Where one turn sends some rows of the set: a few examples, then the rows asked
vug: [-10  -4   0  -6  27  43  24  11  14 -55   3 -26]
tok: [  7   6  35 -14   8  41  12  29  12 -43  25 -16]
vezul: [-32   8  -9 -21  -1  13  39 -31 -21 -53   0 -37]
Sig: [  5  13  31 -18  -1   4   0   9 -31 -36  35  16]
Tuv: [-33   6 -20 -23  -1  13  40 -22 -15 -52  -5 -31]
fon: [ 12   2  -4 -54  14  42  49 -15  -9 -12  -2  -5]
Tolaf: [-21  25  12 -28 -14  -7  30 -11 -50 -27  12  -8]
vusuv: [ 15   8   0 -56  14  39  48  -8 -13 -10   0  -7]
mota: [  0 -28  22 -48   7  31  30 -12   8 -26  17  21]
zupu: [-26  13  11 -30 -12  -7  37 -18 -51 -32   1  -9]
mekat: [  7   6  28  -8   6  46   3  24   3 -40  32 -10]
las: [ -5 -33  23 -45   8  27  34 -14   7 -23  10  20]
mezak: [-34  15  -6 -32  -1   7  43 -23 -16 -49  -2 -40]
maz: [  2  11  34 -28  -9   2   4   5 -42 -36  35   8]
zifik: [-36   5 -10 -22   1  18  46 -17 -12 -55  -7 -38]
Koni: [  0  11  39 -23 -10  10   1   4 -34 -32  30  16]
Gero: [  6   5  32 -18   3  -3  12   5 -35 -31  40  18]
bonis: [-11   1   7 -50 -17  18  57  16   5 -18  18  16]
gegas: [-26  11  -5 -25  10  15  46 -32 -15 -61   0 -33]
falid: [-18   4   8  -8  37  41  32   5  14 -41   0 -28]
liren: [-24   3 -13 -29  -2   3  47 -22 -19 -52  -3 -37]
vana: [ 15  -2 -14 -63  -2  15  43 -11  -4 -47  25   8]
zura: [ -8   0   5 -52 -16  18  53  12   1 -13  18  20]
kagin: [ 10  -1 -15 -64  -8  18  46 -16  -5 -44  27   5]
Fiku: [-19  -1   1   1  24  41  28   0  10 -45  -4 -30]
koz: [  4   5  29  -1   9  37  17  30  12 -35  28 -14]
Pufa: [  6  10  31 -12   9  36   6  34  -2 -38  33  -6]
Lato: [-15  25  19 -32  -8 -12  30 -15 -48 -28   3   2]
belem: [-30  17  12 -33 -20  -9  29 -14 -44 -31   6  -2]
mazu: [ -3   9  28  -4   8  37   8  29  10 -45  33  -9]
farim: [-19  27  12 -27 -14  -6  49 -12 -48 -30  13  -9]
sode: [ -4  -5  -2  -6  23  39  36   2  12 -47  -8 -34]
Pelas: [ -6  -6  21 -60  -8  51  42 -11  11 -25  25 -18]
gis: [ -5   5  32 -13  11  31  11  27  10 -40  45 -11]
dudag: [ 12  12  38 -21  -9   5   7   8 -24 -44  38  12]
tozu: [ -4  -9  24 -62  -8  46  40 -14   7 -28  27 -22]
vapi: [-11   1  -9  -4  22  45  27   5  10 -45   0 -32]
sede: [  8   4  42 -28  -3   2   1  10 -24 -36  30  13]
rap: [-19  15  16 -36 -15 -16  33  -5 -45 -26   7  -5]
Kaze: [-14  -8  -4  -5  28  32  27  -4  14 -48  -1 -35]

vusuv moves to tozu
mezak moves to Kaze
zifik moves to vug
Now find these:
Sig moves to Tolaf
mekat moves to Koni
Gero moves to farim
liren moves to sode
mota moves to zura

Where one turn sends some rows of the set: a few examples, then the rows asked
mamu: [ -3  -6 -14   7 -14   4   6   4  -4   4 -24 -29 -29  50 -60 -53]
Kip: [-29 -15 -16 -30  26  40  32  13  -3  -8 -39 -20  12  60 -37 -76]
zavan: [-33   2 -28 -30  29  41  -2   4   9  24 -38 -22  15  50 -29 -58]
Giri: [ 24   1  12  12 -11  16  -2  21   9 -22 -13 -30 -16  59 -36 -28]
maka: [ -8  -3 -17  26 -16   4   3  23   1   7 -22 -17 -20  54 -51 -44]
Dabab: [-17 -19 -22 -32  14  40   0   1   1  18 -34 -16  26  52 -42 -85]
bupi: [ 21  -5  15 -45  -2  16  -1 -20   0   6 -52 -20  11  21 -41 -51]
kamem: [ 11  -7  16  18   4  24 -20  12  19 -30 -43   7  54  22 -46 -47]
Vak: [-26  11 -15  17  21  32 -14  34  23   7 -38   4  39  42 -19 -31]
Kuf: [ 13  -1   2  14 -10  19   1  31   8  -9  -9 -28 -17  69 -29 -32]
Vor: [ 13 -16  11 -29  11  29 -10 -24   5 -24 -45 -20  32  24 -61 -71]
Faf: [ -2  -2  22  -2  26  21   0  20  16 -44 -47   6  45  10 -33 -43]
favod: [-30  -7 -12  15  19  35  22  48  10 -16 -37   5  35  57 -23 -53]
vuf: [-19 -11 -17  16   8  35 -11  38  15  11 -31  10  50  51 -26 -61]
gigeb: [  3  13  15   8  22  24 -22   0  26 -31 -50  -6  38  14 -40 -22]
Vofar: [-31 -13 -15 -39  33  35  17  19   0   4 -37 -11  24  39 -25 -76]
zuk: [ -1  -4  20  16  16  26  13  23  14 -55 -48   2  39  31 -41 -40]
gar: [ -5 -10  13 -43  31  26  10  -8   3 -32 -46 -18  24  15 -45 -67]
kul: [ 23  -3   9  -3  -9  18   3  10   5 -18 -14 -39 -24  62 -40 -36]
Zarif: [  3   0  -2  34 -18  -1  -2  19   6 -12 -26 -15 -15  42 -56 -35]
vezi: [ -3   3   3 -39  28  31  -9 -30  10 -15 -49 -31  13  24 -51 -49]
fom: [ 26   4  26  -1  -7   9 -12   8  13  -9 -52   4  34  13 -31 -26]
Tiso: [-28  -5  -7   3  27  29   8  48  13  -8 -37  11  44  34 -15 -53]
mokit: [  9  -3   1  15 -16   0   0  -1   0 -15 -29 -26 -23  38 -66 -42]
Gezik: [ -2   2  -3   6  -7  16  -5  40  12  27 -41  11  35  37 -10 -34]
Peliz: [ -1 -11  14 -28  23  30  23 -11   1 -48 -50 -23  17  34 -54 -62]
keb: [ 12  -3  -1  -3  -8  21   5  20   3  -5 -10 -37 -24  71 -34 -40]
Vigem: [ -6  -6 -14 -36  -1  24   6  12  -3  42 -40 -12  13  45 -21 -59]

Giri moves to kul
mokit moves to mamu
vezi moves to zavan
Now find these:
zuk moves to Peliz
Vor moves to Dabab
Vigem moves to Gezik
gar moves to Vofar

Where one turn sends some rows of the set: a few examples, then the rows asked
pofa: [-44 -30  28  24 -14   4  -1   8   9  11  -1 -26  -6 -12  10  25 -11  31
   6  54]
Veli: [-48 -35  41  16  -9   0 -17   3  24  27  -5  -3  -3 -18  10  25 -32  12
  27  56]
tezum: [-74 -27  38  -8 -15  18  -6  23  14  17 -34 -14  -6 -17  -1  -3 -32  26
  -6 -37]
kag: [ 25 -30  45  -6   4   7  18  18  19  -4 -17  -1 -15 -31  12  19 -52   0
  -2  28]
Lig: [-40 -28  41 -26 -14  -5  16  21  20 -49  -4  -9  -5 -44  20  25 -36  23
   2 -26]
sadir: [-30 -24  25 -26  12   0  18   2  -8  -8  -6 -32  -4 -29 -33  13 -46  25
 -15  50]
Vevan: [-38 -24  40 -21   5 -14  11  15  21  -8 -17  -6   6 -72   3  18 -70  30
   6 -22]
zolid: [-70 -29  41  -1 -14  11  -9  13  16  10 -30  -5 -10  -8  -7   1 -36  11
  -9 -41]
soduk: [-72 -30  44  -6 -15  13 -11  17  19  11 -30  -3  -9  -9  -3   1 -36  10
  -3 -40]
dit: [-54 -27  49 -19  -7  -9  44   3  23  33  13   1 -25   4  -4   4 -34  13
 -28  -5]
raz: [-71 -25  34  -3 -15  14  -4  20  12  15 -34 -16  -7 -15  -5  -3 -32  26
 -11 -38]
meba: [-49 -33  42 -61  -7  13  -2   9  22 -14  -7   1  -4 -18  -3  19 -41   4
  26  53]
lilub: [ 22 -27  34 -10  -3  16  28  27  13  -8 -20 -18 -13 -33  21  16 -36  20
  -8  30]
Rasum: [-46 -31  33 -53  -2  20  13  25   4  -9  -8 -33   0 -32  -7   8 -31  37
  10  57]
mida: [-50 -33  39 -63  -7  21   4  22  15 -11  -8 -16  -1 -25   1  12 -33  23
  23  56]
gaz: [-38 -27  27 -38   6  11  18  17  -6  -7  -7 -40  -1 -34 -21   8 -36  39
  -6  54]
Nen: [-40 -37  42  32  -4  -3 -11   2  12  14   3 -15  -9 -12   1  24 -26  12
  10  52]
vubog: [-40 -14  23 -29 -14 -14  18   4  28 -26 -20   3   3 -54  15  32 -53  28
   2 -24]
nur: [-75 -30  44  -9 -16  17 -12  20  19  14 -32  -6  -8 -12   0  -2 -34  15
   0 -39]
Rabil: [ 16 -25  31 -20  -9  20  28  31  18  -5 -24 -15 -10 -35  29  17 -34  26
  -1  32]
lomad: [ 12 -24  33 -28 -12  22  23  30  25   0 -27  -6  -8 -35  33  18 -37  22
  10  34]
nuve: [-37 -39  58 -18   5  -5   8  32  13 -31  -1 -17  -2 -61   9  12 -53  25
   6 -24]
kep: [-42 -30  40 -49  -2   1  -3  -6  21 -15  -5   8  -7 -13 -15  24 -51  -9
  17  49]
zav: [-69 -26  34   0 -13  12  -4  15  12  13 -33 -14  -9 -13  -8  -1 -33  21
 -15 -40]
lunu: [ 14 -28  44 -24  -5  13  13  21  31   4 -25  10 -10 -34  25  20 -52   2
  16  32]
Pufi: [-69 -27  37   1 -13  10  -6  13  13  11 -31  -9 -10  -9  -9   1 -35  15
 -14 -41]
vada: [-41 -19  28 -30 -18  -9  19  10  26 -41 -13  -1  -1 -45  20  32 -41  25
   1 -26]
lidom: [-38 -37  53 -22  -4  -3  12  30  15 -45   1 -15  -5 -51  16  18 -41  23
   4 -26]
Rir: [-28 -24  29 -24  11  -8  11 -11  -1 -11  -5 -16  -7 -21 -36  20 -53   6
 -12  47]
lud: [-55 -24  44 -20  -7  -7  49   7  19  38  10  -7 -22  -2  -4   2 -32  25
 -30  -3]
sunez: [-62 -28  50 -34  -9   4  45  22  23  48   6 -11 -17 -12   7  -5 -31  35
 -15   1]
mab: [-52 -31  34   9 -15   5 -13   6  26  29  -9  -5   0 -19  17  26 -26  22
  29  57]
lir: [-65 -33  58 -38 -10   6  38  25  28  47   9  -4 -18 -10  12  -5 -32  28
  -6   2]
Dumen: [-39 -15  28 -26  -4 -16  14   6  26 -12 -22   1   6 -65   8  26 -65  30
   5 -23]
Meke: [-52 -28  27   9 -19   8  -7   9  22  24 -11 -13   0 -18  20  26 -17  32
  23  58]
lugu: [ 25 -29  40  -4   2  10  24  22  12  -7 -17 -12 -15 -32  13  17 -45  10
  -9  28]
zetor: [-58 -24  44 -26  -7  -2  50  14  19  45   7 -12 -18  -9   1  -2 -31  34
 -25  -1]
rilo: [-62 -36  64 -32 -10  -2  34  13  31  34  16   9 -24   3   7   1 -35   6
  -9  -3]
botu: [-37 -33  53 -18   9 -10   8  26  16 -16  -8 -13   2 -71   4  12 -65  28
   6 -23]
kemu: [-75 -29  42 -10 -16  18  -9  23  17  16 -33 -10  -7 -15   1  -3 -33  21
  -2 -38]
sefug: [-40 -34  36  32  -8   0  -5   5   7   9   3 -24  -9 -11   3  24 -17  22
   4  53]
Zapif: [ 20 -30  47 -14   1   9  13  17  26   1 -21   7 -13 -33  17  20 -56  -4
   8  30]
Faser: [-57 -32  58 -24  -8  -7  38   5  28  31  16   8 -26   6   0   4 -35   5
 -18  -5]
lopi: [-49 -27  24  15 -19   8  -2   9  14  17  -7 -22  -2 -16  17  25 -11  36
  14  57]
Mirom: [-34 -26  35 -34   6  -7   3 -14  11 -14  -5   1  -9 -15 -29  24 -55  -8
   1  47]
Mipu: [ 11 -26  39 -30 -10  19  17  26  31   3 -27   4  -8 -36  33  20 -45  12
  16  34]
veve: [-65 -36  64 -38 -10   3  34  21  32  41  13   4 -21  -4  11  -3 -33  15
  -4   0]
par: [-43 -37  45  26  -4  -3 -16   2  18  21   1  -6  -7 -16   3  24 -32   9
  20  53]

lopi moves to pofa
Mirom moves to kep
Now find these:
rilo moves to veve
vada moves to Lig
soduk moves to nur
lunu moves to Mipu

Where one turn sends some rows of the set: a few examples, then the rows asked
rovim: [ 64  46 -15  18  13  12  -4  21   5  -4  14   1  28  23  18  -3 -26  -2
 -12   5  -8 -19 -13   2 -11  -4 -26   3  -3 -17  23   5  -5   8]
naz: [ 22  27 -10  -1   0 -24   8  -3   2 -20 -10  31   2 -23   4  -7 -18  44
 -13  -1 -17  -1  -7 -32  14   9 -22   0  23   3  26 -18  23  21]
lugep: [  4  12  -4   6  18  38 -31  -8  22  14 -22 -15  -8  11  19  30  17  15
 -22   6 -23  -3  20  35 -22  30  22 -16   0   5   7  22  20  15]
bifi: [ 15  25   2  23  -4  30 -10  16   3  -7  -4  39   2  -5 -12  18 -34  28
  -5 -21 -12 -18  18  59  -3  -6 -14  24  -4  15 -32 -17   8   5]
res: [ -8  19  -6  23  -8   6  11 -10  -6   5  16  14  16 -19  15  -1 -28  14
 -33  27 -13 -12 -22  26 -17  13 -15 -17  19 -16  48   3  -2  33]
peri: [-18  36  25 -13 -20  -6  12  -6  17  -3   6  -9   8 -15 -15  17  -4   2
   5  -9  -9  16  29  13  10   9  27 -10  37  22 -18 -16  -6  16]
liki: [-23   6  -6   6 -11 -14  13  17  23  -3  16  15   7  45 -15   0 -12  -4
  -3  30  -7 -28  33  47   1  -7  -4  17  -1   2 -20 -29 -11   1]
pitur: [  8  27  -1  11   4  24 -12  11  12   3 -12  37   2   7   3   1 -26  31
  -2 -33 -19 -12   8  66  20  13 -25  20   0  15 -38   1  17   0]
batu: [ 36  29 -22  18   4 -29  27  10  -3 -15   8  28   1   2   5  -5   5  40
  -4  14  -9  -7  -1  28   9   7  -5  -3 -38  -3 -29  43 -13  -7]
rek: [  2  20  -5   1  -4 -61  13   2   1 -12  -6   6   5   9   7   6  31  33
  -5 -11 -12   4  -9 -23  -1  19  -7   0  -5   1   0  19 -31  18]
Mus: [ 24  44  -3  22  -3  34 -11   0  -2  -7  14  15  27 -10  -8  15 -12   5
 -17  30  -9  29  -1  11 -29 -16   3   7  -3  21  -1  15  -2  27]
tisa: [ 26   7   1   8  11  21   4  21  14  14   3  -6   3  60  13  21 -41   8
 -29  -4 -19 -18   8  19 -21  16  12 -25   7 -17  21  19   8   0]
bam: [ 30  17  -9  -6  -3 -15  -4   2  13  -5  -8  -4  -6 -61   8   9  37  11
  -9  -1 -17 -24   3  14   5  17  17  -4   0  -5 -10 -12 -15  20]
marez: [-10   9 -11  -3 -26   4  22   7  22  26   8  34   5 -19  10 -17   6  -1
 -11  -1 -18  18  -5  25  22  31  15 -21  10 -10 -13  34 -21  13]
vud: [ 25  25 -12  -7   5  17 -14   8  26 -13 -14  11   5  -3   9  21   7  18
  -1 -20 -16 -13  -5 -31   8  11 -20   0   8   8  48 -10 -16 -32]
gure: [-20  38  -4  28 -10   8  32  -5  10  -6  27  -4  -9  30   2   6 -21  11
   9  29 -10  -7  24  54   4  14  17 -16  -9  25 -12  19   0 -14]
Pitak: [ 12   4 -30  13  16 -26  26  30  19 -22  11  41 -10  31   8 -15  -4   7
 -12  -1 -36 -17  18  38   5  11 -20   3  -1   8 -29   2 -32  -2]
fenen: [ 11  44   6  14   4 -23  -6  -6  13 -16 -11 -15 -12  17   6  22  26  34
  28  -3   8 -33  43  22  12  14   5   3 -23  -2 -16  -6   9 -10]
Padus: [-25  12 -24   9   6 -30  44  -4  15 -16  26   4  -7  -5   3 -12 -12   1
 -18  28 -35  -2   1   5 -20  19  13 -13   2  26  12  15 -15  11]
fisuf: [ 12  15  -3  -1   9 -40 -10  17  11  -9  -8 -12   5  40   8  11  27  20
  -7  -2 -13 -34   7  46  14   7 -25  19   0   7 -29 -22 -26   5]
gofa: [ 11  16 -10  12  -5  29 -21  17   5  17 -19  21   0  -2  -5  16 -19  38
 -16 -10 -17 -27   7  73   4   9 -16  19 -17  10 -26 -11  14   0]
Tuf: [ 45  25  -6 -11  10   4  -5  12  26  -3  -6 -10   3  50   7   5 -28  15
  -3  -2 -13 -20   4 -21  22  11   0   9   9   6   8 -16  45  -9]
pala: [-43  17   5  11 -11 -27   4 -18  28  -1   8 -14  -2  14  13   4  29  -2
  12  14   0 -27  16   0   2  25  13   6   2  -9  24 -11  -1  16]
Reg: [  6  18  -6 -28  17   5   3   0  25   3   6  26  37  -8  -5   6 -30   7
 -28   5 -17  -5  -9   1 -16  -2 -19 -16  -2 -19  37  29  -7 -23]
zuvud: [ 26  27  -5  -3  11  15 -16  -7  30 -10 -17  42   3  11  11  -3   8  21
   4 -11 -11  24   6 -19  20  16   5  13   0   7 -20  26  41  14]
tubud: [-23   5  18   6  -8  -4  -5 -11  12   7 -18   3 -13  23  20  23  -9  40
 -16 -18 -13 -10   1   5  11  35   1 -24  40  -6  36  -6  18  19]
Seg: [ -4   2  27 -14   6  21  -4 -22  31 -13  15  -6  11  20   7  31 -17   1
 -20  -7  -9 -18 -33   6   6   6  11  -5  23  13  36   5   6 -25]

gure moves to batu
vud moves to Seg
tubud moves to res
Now find these:
Tuf moves to tisa
rek moves to pala
Pitak moves to fisuf
bam moves to peri
lugep moves to Mus
pitur moves to gofa

